In the rows, zero is written as 128.
R: a few groups of rows, each row roughly a mix of its group's hidden directions
R (116 x 13)
[[156 171 109 144 147 121 113 106 153 148  87 141 101]
 [166 136 107 160 137 170 135 116 159 110 123 166 137]
 [ 82 113 110 144 114 145 138 156 118 136 161 114  82]
 [148 116  86 140 124 137 105 117  91 166 151 141  93]
 [164 136 129 120 109 153 118 103 125  96 137  82  89]
 [128 134 147 126 111  76 111 157  93 135 165 110 145]
 [133 140 107 138 131  87 128 179  93 141 164 140 139]
 [157  89 109 119 119 110 129  85  94 104 114 112 154]
 [101 134 132 160 126 170 177 161 135 147 110 121 120]
 [106 102 136 146 134 118 144 167 156 128 147 150  76]
 [151 123 157 140 127 159 134 145 158 100 169  87 120]
 [116  99 139 163 136 108 171 157 133 110 125 103  92]
 [125  77 107 125 111 134  93 108 148 146  89 150 136]
 [142 156 150 115 121  93 134 175 130 133 150 112  83]
 [124 158 146 136 155 121 168 145 109 101 166  97 148]
 [108 139 108 137 168 123 161 103 130 166 151 130 167]
 [146 154 114 139 159 122 120 123 158 155 106 152  74]
 [184  89 116 133 120 118 115 112 137 100 124  91 115]
 [152 143 156 122 115 107 156 180 103 119 150 122  98]
 [133 122 152 133 105 135 119 152 150 168 144 187 120]
 [157  95 143 135  95 180 111  98 146 123 144 140 131]
 [137 133 141 104 120 149 146 110 123 165 155  98 181]
 [149 137 113 159 128 109 105 169 145 135 131 174  93]
 [188 104 115 134 117 115 118  88 107 107 120 142 147]
 [163 161 127 123 111 149 135  88  95 102 143 109 100]
 [121 167 111  97 151 100 165 134 114 150 102 157 121]
 [121 137 168 108  96 118 131 166 127 158 157 160 110]
 [145 151 131 116 108 111 177 144 106 106  95 134 166]
 [100 106  90 177 145 124 136 138 133 136 102 160 106]
 [ 87 114 127 155 153 115 186 113 144 125 128 103 132]
 [150 143 157  96 129 125 159 110 139 168  79 126 126]
 [111 103 115 173 152  95 162 157 107 105 136 124 122]
 [177 142 153 150 100 160 154 115 160 149 123 129 123]
 [162 148 128  84 125 149  87 101  97 138 116 122 145]
 [112 107 123 176 116  99 150 156 117  81 119 117 131]
 [108 118  95 162 133 149 166 163 121 153  97 144 133]
 [ 97 180 138 146 149 147 149 140 127 149 145 168 137]
 [100  87 151 106 120 126 118 164 152 118 137  82 138]
 [131 145 139 138 147 152 132 145 155  95 149  69 109]
 [143  91 145 132 147 121  74 115 153 121 163 122 104]
 [118 117 174 100 121 144 114  81 148 122  91 111 128]
 [151 120 131 119 139 118 100  81 143  93 105 106 167]
 [115  91 139 141 132 150 142 113 126 125 143 149 194]
 [128  79 156 149 155 135 104 143 176 113 137 122 129]
 [136 134 118  87 153 143  94 125 117 165 157 168 122]
 [122 110 135 131 130  91 140 146 117 160 129 184 165]
 [165  68 110 127 122  89 111 124 135 123 105 118 136]
 [155  93 133 163 127 182 153 123 139 135 110 118 151]
 [126 132  80 116 121 163 122 118  99 181 128 127 146]
 [180 145 132 132  91 128  83 153 126 120 108 138 114]
 [136 116 143 107 142 126  99  80 144  98  92 114 160]
 [127 176 150 108 109 122 161  79 145 120 112 117 115]
 [118 136 118 148 143 123 166 124 137 166 161 121 181]
 [ 96 128 134  97 147 159 144 105 143 137  81 151 101]
 [119 160  99 124 110 137 166 157  84 162 122 133 116]
 [165 157 153 111  96 148 171 127 100 122 126 108 144]
 [182 113 173 125 120 107 134 149 125  93 147 119 121]
 [190 117 114 132 139 103 130 136 128 152 111 105 168]
 [121  91 120 162 119 151 111 178 116 141 165 132 115]
 [ 78 104 144 117 143 137 174 101 146 123 130  98 119]
 [117 129 104 139 125 156 171 174 110 161 105 131 148]
 [ 89 152 136 148 151 147 147 140 134 152 139 173 162]
 [107  97 123 169 136 101 162 166 111 107 151 123 137]
 [151 118 162  83  86 158 100 132 123 121 125 108 117]
 [124 134 136 156 110 156 143 171 124 153 160 164  98]
 [102 123 113 157 136 159 105  96 137 154 146 127  78]
 [115 126 128 146 107  97 117 170  97 132 181 113 125]
 [139 120 153 138 123 180 146 160 128 158 155 100 106]
 [137 157 126  84 121 154  94  82 125 141 115 132 155]
 [101 170 168 133 118 121 144 115 138 103 138 116  80]
 [ 94 131 151 111 138 110 161 146  97 113 154 105 169]
 [152 126 107 120 148 116  84 147  73 112 129 155 121]
 [ 97 165 167 102 123 153 135 104 155 119 130  96 141]
 [150 102  79 139 162 145 142 159 129 158 107 143 130]
 [142  96  99 132 153 100 123 124 135  99 102  77 138]
 [105 141 130 133 123 163 175 140 140 133  90 119 171]
 [129 136 127  83 128 149  78 121 133 141 137 174 106]
 [159 132  99 165 151 122 134 102 127 141 112 179 146]
 [126 140  93 160 176  99 138 111  96 114 102 128 134]
 [154 185 154 118 111  86 144 119 120 125 138 143 147]
 [152 157 150 159 133 143 146 142 140 145 164 178 128]
 [ 96 138 115 131 138 173 147 134 140 127 121 177  90]
 [167 108 152 158 132 145 129 156 173 121 165 125 126]
 [138 157 101 119 162 129 118 107 115 171 147 151 167]
 [143 172 121 117 134 142 114  87 165 160  99 137 119]
 [ 93 137  92 146 129 152 164 156 117 163 101 137 136]
 [124 134 166  93 123  73 112 129 101 140 121 108 151]
 [122 147 152 109 121 126 171 160 136 109 100 118 176]
 [ 91 135 103 113 147 159 161 122 139 138 100 151  88]
 [127 112 138 100 157 122  93  95 133 103  88 134 162]
 [104  90 148 144 104 123 161 167 133 118 166 116 141]
 [ 95 126 120 102 162 155 135 124 133 133  87 173 110]
 [ 87 145 117 131 132 134 120 128 131 169 103 186 135]
 [158 146 147 163  93 120 112 122 133 100 176 117 147]
 [150 112 140 165 105 124 104 169 114 132 177 126 142]
 [166  85 169 131 139 131 117 143 158 102 138 113 149]
 [ 93 101 143 106 143 139 166 103 109 120 140  86 149]
 [140 149  88 147 125 143 181 146 136 156 134 131  96]
 [131 136  93 156 111 162 170 115 101 149  96 139 135]
 [104 107 118 103 155  98 100 157 155 125 119 137 172]
 [136 150 105 135 141 159 134  77 106  92 121  94 129]
 [153 153 116 178 149 106 162 129 150 154 109 111 119]
 [111 132 102 152 131 143 141 177 114 141 160 167 103]
 [120 114 113 139 163 105 121 164 164 115 111  79 123]
 [135 107 148 121 145  79  88 141 147 100 154 136 105]
 [ 89 108  81 146 147 155 121 152 123 110 148 148 104]
 [ 94 146 151  97 101 122 114 167 135 156 129 136  90]
 [141 156 103 112 112 133 120  77  88 119 105 123  99]
 [145 113  97 153 148 154 104 111 169 111 101  98 113]
 [119 104 156  93  97 151 103 148 148 117 140 143  86]
 [150 127 150  74 137 159 124 101 114 155 126  93 118]
 [ 75 120 123  95 151 133 139 145 113 151 103 151  97]
 [144 103 129 133 127 113 104 168  89  90 122 136  90]
 [128 135  77 103 126 107  90  95 100 149 131 146 139]
 [123 141 181 120 130  98 126 153 148  93 150 117  96]
 [132 147 123  99 114 176 125  90 119 156 132 102 161]]
the three rows of each list that fit no group, in list order (the others fit one group, some only roughly)
  Q_380: [ 89 119 146 136 119 147 136 170 137 125 157 180 125]
  Q_95: [132 106  95 143 112 153 101  97 104 103 123 145 172]
  Q_955: [122 165 117 163  97 133 153 132 131 113 178 132 101]
  Q_69: [141  96 117 167 146 163 113 117 174 132 121 148 152]
  Q_350: [135 118 143  89  92  77 125 138  96 130 125 115 100]
  Q_378: [126  98 138 186 135 116 120 166 145 120 130 117 165]
  Q_77: [158 121 149  87 105 155 114 129  96 149 147 100 154]
  Q_786: [185 112 114 114 113 157 124  99 106 142 129 122 165]
  Q_171: [ 87 149 117 129 127 135 135  74 161 121  99 127 154]
  Q_14: [123 141 127 114 108 137  87 111 149  97  89 155  91]
  Q_380; Q_95; Q_378
  Q_721: [111 134 175 104 132 120 133 109 140 110 123  81  88]
  Q_627: [ 86 120 119 132 138 175 125 150 124 124 128 173  95]
  Q_142: [ 90 156  98 116 134 148 102 112 132 139  81 116 101]
  Q_247: [173  82 121 138 101 133 114  93 125 133 119 159 146]
  Q_810: [171 108 149 157 122 108 119 130 117 103 147 132  77]
  Q_382: [108 120 116 114 157 123 120 188 151 157 120 159 114]
  Q_862: [111 174 121  92 112 139 139 147  99 166 151 111 115]
  Q_742: [168 108  97 153 118 142 146 122 147 143 127  73 128]
  Q_306: [129  97 102 142 144  95 137 175 126 120  99 157 155]
  Q_243: [150 130 161 125 121  79 143 174 127 148 154 149 119]
  Q_344: [125 126 136  85 137 125  83  93 152 124 140 113 168]
  Q_582: [116 148 135 138 123 121 124 141 133  93 121  98  59]
  Q_721; Q_382; Q_582
  Q_576: [169 130 135 136  96  81 101 132 145 142 143 126 164]
  Q_425: [ 98 112 155  94  80 155 108 138 138 153 125 146 114]
  Q_229: [149 160 119  79 106 135 134 122  90 150 136 113 161]
  Q_565: [126 155 161 104 118  73 138 153 123  95 143 125 110]
  Q_920: [113 140 148 103  83 153 119  95 164 115 104 109 142]
  Q_278: [143 173 135 147 128 184 134 102 135 109 152 123 106]
  Q_791: [143 105 125 136 132 102 117 187  96 163 148 126 141]
  Q_625: [121 102 129 114 105 173  93 102 156 114 116  94 114]
  Q_941: [ 85 152 150 127 113 181 121 127 140 148 145 161 127]
  Q_838: [130 127 137  91 141 101 122 149 124 151 103 126  66]
  Q_198: [141 150 136 105  94 151 122 102 138 147 134 110 186]
  Q_36: [146 130 120 142  92 114  84 167 127 107 132 171 129]
  Q_299: [101 143 116 161 112 172 176 106 144 139 125 115 139]
  Q_396: [128 119 160 129 103  95  93 114 119 106 156  86 151]
  Q_576; Q_838; Q_299
  Q_118: [121 160 122 105 152  96  91  95 118 108 160 136 151]
  Q_978: [123 102 144 132 154  99 149 166 134 108 148  92 165]
  Q_6: [165 126 142 144 148 118 152 163 132 165 134 120  80]
  Q_258: [144 154  96 131 187 116 136 114 115 168 128 143 121]
  Q_196: [165 117 117 126 167 116 122 159  80 155 149 126 116]
  Q_623: [161 106 114 152 123 118 130 184 112 165 152 119 132]
  Q_381: [172 119  98 170 125 134 136 169 127 146 159 134 137]
  Q_703: [124  75 164 145 144 127 126 132 178 114 126 117 149]
  Q_943: [159 136  93 120 112 113 132 148  72 153 143 143 106]
  Q_85: [102 120 108 172 138 116 160 125 124 104 109  78 126]
  Q_118; Q_703; Q_85
  Q_984: [118 176 103  96 121 107 126 115 112 146 118  95  90]
  Q_148: [128 149  90 156 153 168 111  92 151 130 103 136 115]
  Q_224: [187  87 119 140 128 125 110 143 117 140 157 101 119]
  Q_979: [144 138 139 142 113 147 113  75 160  81 130 118 143]
  Q_844: [ 99  81 130 159 159  95 163 133 140 123 128 110 128]
  Q_768: [102 151 127 155 121 145 129  64 139 119 118 129  94]
  Q_176: [102 148 139  89 155 127 124  90 133 102  95 162 131]
  Q_333: [103 132 169 123 137 158 139 114 177 113 117 102 156]
  Q_659: [126 139 117 113 126 129 181 145 131 178 112 110  94]
  Q_120: [135 158 184 139 102 138 124 139 133 120 151 173 121]
  Q_984; Q_224; Q_844
  Q_894: [ 82  97 121 128 138 122 123 154 132 117 164 175 110]
  Q_212: [149 121 131  92 102 188 147 123 108 157 122 126 133]
  Q_197: [106  98 122 137 153 161  95 156 123 120 130 180 127]
  Q_700: [138 153 117  89 117 117 146 177  96 143 126 118 162]
  Q_875: [167 147 117 128 115 117 175 117 139 165 113  89 122]
  Q_910: [ 91 107 149 117 109 139 156 103 131  91 110  86 141]
  Q_845: [113  83 121 143 160 152  78 152 143 119 136 115 116]
  Q_126: [178 108 104 139 147  72 142 125 117 118 115 125 139]
  Q_614: [154  62 144 130 108 136 123 135 151 114 144 105 151]
  Q_113: [128 138 146 120  83 137 104 132 172 111  98 138  91]
  Q_82: [106 182 159 107 111 116 109 163 121 144 124 153 116]
  Q_212; Q_845; Q_82
  Q_136: [ 93 107 145 137 146 143 134 165 158 116 149  91 161]
  Q_849: [107  96 163 111 140 148 123 119 161 116  88 114 163]
  Q_733: [173 104 143 158 122 145 117  72 133 108 122 128 117]
  Q_776: [102 109 127 137 116 122 117 168 128 128 179 170 151]
  Q_444: [133 122  98 175 122 122 151  92 117 118  86 154 118]
  Q_577: [132  79 101 128 123 142 105  87 135 108  96 105 142]
  Q_311: [ 87 148 113 125 107 149 164 108 142 117 143 111  82]
  Q_909: [137 129 103 144 126 116 182 154 120 146 175 104 122]
  Q_326: [103 178 173  92 116 128 125 136 123 149 138 113 108]
  Q_692: [115 131 119 176 119 112 168 133 119 107 126 105 176]
  Q_539: [139 127 102 163 180 104 151 142 112 143 131 140  94]
  Q_849; Q_909; Q_326
  Q_801: [162 125  94  95 115 111 113 141  82 155 140 141 150]
  Q_66: [132  96  88 111 152 131 137  92 142 155  89 114 147]
  Q_830: [116 135 152 131 111 191 112 134 165 122 153 114 110]
  Q_512: [155 148 102 131 171 115 106 110  93 123  91 129 102]
  Q_244: [160 157 110 143 131 112 153 172 114 148 148 168 135]
  Q_526: [158 107 131 165 122 112  87 151 135 145 162 109 156]
  Q_397: [113 144 138 170 117 113 163 110 134  86 108 142  93]
  Q_376: [122 116 118 138 140  90  89  80 148  94 120 148 121]
  Q_275: [165  73 120 121 127 118 111 125 117 120 107 108 172]
  Q_57: [156 149 139 120 110  73 140 128  99  89 128 145 110]
  Q_66; Q_526; Q_275
  Q_165: [168 137 118  99 107 151 147 139  91 151 128 113 169]
  Q_540: [176 148 138 129 117  87 115 107  99 112 108 140 159]
  Q_41: [ 84 123 155 134 140 168 132 156 162 125 150 113 153]
  Q_684: [145 131 174 150  85 143 138 154 129 160 156 127 111]
  Q_443: [174  99 142 154 121 138 153 111 134  97  99 133 162]
  Q_520: [129 127 113 113 144 100 130 134 119  95 116  58 116]
  Q_436: [158 119 126 110 144  79 116 157 101 157 116 125 163]
  Q_221: [133  96 136  93  92 135 122  92  94 107 137  96 133]
  Q_970: [181 132 102 143 150 124 141 155 125 146 115 165 157]
  Q_23: [ 83 128 111 126 152 145 136 183 143 162 127 124 143]
  Q_964: [ 98 152  91  96 128 144 126 112 114 163 113 123 171]
  Q_847: [103 173 106 153 177 114 144 145 132 143 113 149 133]
  Q_784: [104  92 160  80 110 163 116 117 139 113 113 112 137]
  Q_853: [104  57 133 120 142 122 132 141 165 126 127 145 117]
  Q_540; Q_784; Q_853
  Q_738: [ 82 160 108  85 137 105 117 160 124 152 136 128 139]
  Q_182: [177 160 176 142 117 145 145 119 122 146 128 121 154]
  Q_44: [146 133 103 150 133 106  95 166 113 128 149 180 130]
  Q_149: [ 97 151 114 167 114 164 166 106 125 138 103 133 107]
  Q_506: [171 129 131 114 128 174 125  75 132 136 127 154 116]
  Q_49: [132 100 102 145 136 137 139 187 112 169 139 136 113]
  Q_147: [185 134 101 168 122 114 134 149 127 130 158 123 154]
  Q_161: [135 149 118 173 125 107 135 133 171 127  90 140  92]
  Q_433: [132 159 124  93 125  89 157  88 132 123 103  96 133]
  Q_290: [130 117 133 134 127 107 145 197 123 105 100 107 148]
  Q_919: [155  89 114 144 152  79 142 133 125 127 123 141 171]
  Q_571: [133  81 105 145 133 118 108 174 108 146 149  96 133]
  Q_445: [141 112 125 109 110  74 116 150 118 162 108 164 113]
  Q_960: [155 167 139 146 129 143 120 152 168 127 142 122  78]
  Q_270: [139 124  90  92 128 112 111 112 108 136 108 139 185]
  Q_182; Q_506; Q_290
  Q_969: [120 152 144 104  93 173 117 108 111 120 143 107  88]
  Q_646: [ 78 132  99 122 120 136 158 119 129 128 140 100  78]
  Q_76: [159 124 170 147  88 155 131 105 155 136 135  95 124]
  Q_60: [150  85 115 157 142 159 127  98 147 109 126 127 170]
  Q_468: [120 123 130 123 133 158 114 135 157  98 129  62 107]
  Q_638: [137 136 122 143 128 155 123  86 172 129 116 120 181]
  Q_663: [148 145 125 105  96 140  69 116 118 101 106 150 134]
  Q_732: [127 119 118  90 130 117  70 161 107 131 114 143 100]
  Q_349: [131 125 165 158 123 178 163 152 145 132 135 103 111]
  Q_649: [140 159  71 151 146 129 123  93  96 116 123 142 124]
  Q_638; Q_732; Q_649
  Q_461: [ 98 119 132 150 124 146 162 102 153  81 103 102 139]
  Q_863: [107 180 121 115 105 129 120 133 111 179 129 154 112]
  Q_996: [ 85 107 132 148 125 115 151 119 132  75 100 109 107]
  Q_533: [127  85  97 160 123 135 114 163 118 135 162  93 122]
  Q_639: [121 144 104  78 126 125  92 133 108 167 159 118 141]
  Q_58: [124 106 114 147 123  99 109 174  97  97 149 161 130]
  Q_682: [177 102 134 171 112 131 105 137 140 124 147 108 162]
  Q_947: [137 154 171 143 112 115 170 135 120  95 128 119  89]
  Q_598: [130  81 115 138 149 163  85 112 151 153 143 122 139]
  Q_289: [168 135 140 139 112 130 150 169 128 133 173 137 167]
  Q_309: [154 162  96 129 173 118 105 109 102 158 119 145 135]
  Q_461; Q_863; Q_289
  Q_718: [141 114 154 125  95 135 131 132 104  89  97  77 132]
  Q_131: [121 112  82 106 141 112 108 140 120 151 113 146 181]
  Q_500: [179  94 120 137 122 169 118  93 121 140 131 120 152]
  Q_372: [153 135 139 101  96 151  99 143 148 165 162 152 142]
  Q_395: [115 120 126 147 163  79 155 158 123 138 128 149 166]
  Q_437: [146 126  78 153 124 113 165 115  82 150 124 134 121]
  Q_511: [139 128 144 167 162 138 155 156 153 116 164 122 160]
  Q_160: [138 129 143 120 132 158  91 106 155  94 116  91 165]
  Q_750: [139 151 121 101 102 138  73 115 118 117 124 150 171]
  Q_509: [126 146 125 106 132 128 141  66 151 105  94 101 129]
  Q_312: [ 83 141 153 107 132 135 116 151 112 130 126 184 106]
  Q_656: [ 89 144 158  88 156 131 157 118 125 139  93 143 145]
  Q_619: [121  89 155  88 126 146 113 151  94 115 160 117 108]
  Q_256: [150  72 120 136 139 117  86 141 123 128 127  97 159]
  Q_712: [163 158 143  98 129  84 150 120 124 162 111 108 144]
  Q_437; Q_160; Q_656
  Q_453: [127 173 110 124 133 150 162 106 146 122 108 177 114]
  Q_719: [131 186 160 121 111 136 148 103 142 113 128 167 115]
  Q_186: [156 164 165 129 135 119 141 104 155 120 123  78 141]
  Q_373: [135 193 103 144 147 142 134 103 117 124 117 130  92]
  Q_352: [162 106 155 101 131 142 131 171 125 138 150 104 166]
  Q_228: [ 62 152 145 125 128 110 132 119 151 117 129 168 133]
  Q_762: [157  73 144 149 128 140 127 131 155 130 148 156 164]
  Q_409: [125  85 120 123  91 122 105 156 117 105 106 149  88]
  Q_590: [115 129  90 111 175 149 142 111 144 118  84 154 130]
  Q_132: [161 138 119 129 101 163 164 147  84 156 139 118 123]
  Q_981: [127 154 116 108 174 138 139  76 133 165 114 122 129]
  Q_186; Q_228; Q_409
  Q_70: [103 153 131 144 101 154 152  95 155 107 144 120  86]
  Q_119: [120 115 129 156 159 155 151 110 129 112 142 131 190]
  Q_441: [133 131 176 141 103 167  97 137 155 129 156 107 143]
  Q_166: [101 122 163  95 136 157 113  91 144 123  87 147 127]
  Q_860: [102 166 133 156 165 120 150 161 142 145 142 157 149]
  Q_831: [119 128 138  68 123 159 121 123 121 127 115  89  93]
  Q_140: [ 85 133 116 153 144 101 108 120 141 121 133 148  73]
  Q_491: [132 130 117 152 116 158 175 111 123 121  81 132 164]
  Q_734: [144 117  95 147 120 136 159 114 112 127  82 149 172]
  Q_261: [160 130 110 115 107 165 115 105  98 105 125 109  83]
  Q_463: [155 127  95 161 136 114 106 125 124  86 164 120 160]
  Q_413: [ 95 122 133 133 128 130 170  94 128 116 124  88 173]
  Q_301: [142 182 122 147 109 128 169 138 132 132 155 161 111]
  Q_441; Q_831; Q_261
  Q_469: [116 131 131 151 150 119 174 108 161 132  98  95  97]
  Q_531: [120 111 108 129 102 148 162 166  83 137 103 117 153]
  Q_193: [186 129 148 146  95 133 129 165 125 143 132 102 145]
  Q_472: [157 111 126 167 122  94 140 107 123  85 105 156 112]
  Q_564: [142 118  93 162 127 106 147 104 113 112  85 165 135]
  Q_562: [140 138 159  79 103 161 126 149 147 141 127 106 161]
  Q_480: [ 83 121 132 152 152 100 123 132 174 103 106 148 114]
  Q_891: [140 103  93 164 127 181 139 121 159 129 128 114 107]
  Q_189: [117 113 148 148 144  99 118 126 174 109  83 100 144]
  Q_566: [148  92 150 108 146 103  90 121 119 134 103 120 174]
  Q_531; Q_562; Q_189
  Q_122: [130 129 181 115  93 148 123 105 146 136 114  91 155]
  Q_25: [166 132 118 125 143  85 139 134 118  98 132  80 101]
  Q_636: [110 151 102 111 140  78 114 138 114 144  86 128  98]
  Q_818: [134 146 145 108  89 150 124  89 144 120 103  97 166]
  Q_116: [155  90 101 144 135 103 106 149 115 135 140  83 156]
  Q_117: [129 119 114 122 137 165 126 106 140 168  72 133 103]
  Q_815: [ 96 113 132 153 124 176 108 132 140 101 152 165 108]
  Q_78: [119 122 126 181 127 144 178 165 124 108 121 110 130]
  Q_88: [116 146 141  84  94  91 126 142  89 127 130 107 103]
  Q_717: [188 102 131 131 119 119 100  91 111 109 147 135 117]
  Q_904: [124 119 138 132  97 134 108 162 170 120 142 159  83]
  Q_959: [ 80 156 126  99 106 142 115 120 107 158 106 148 100]
  Q_122; Q_117; Q_78
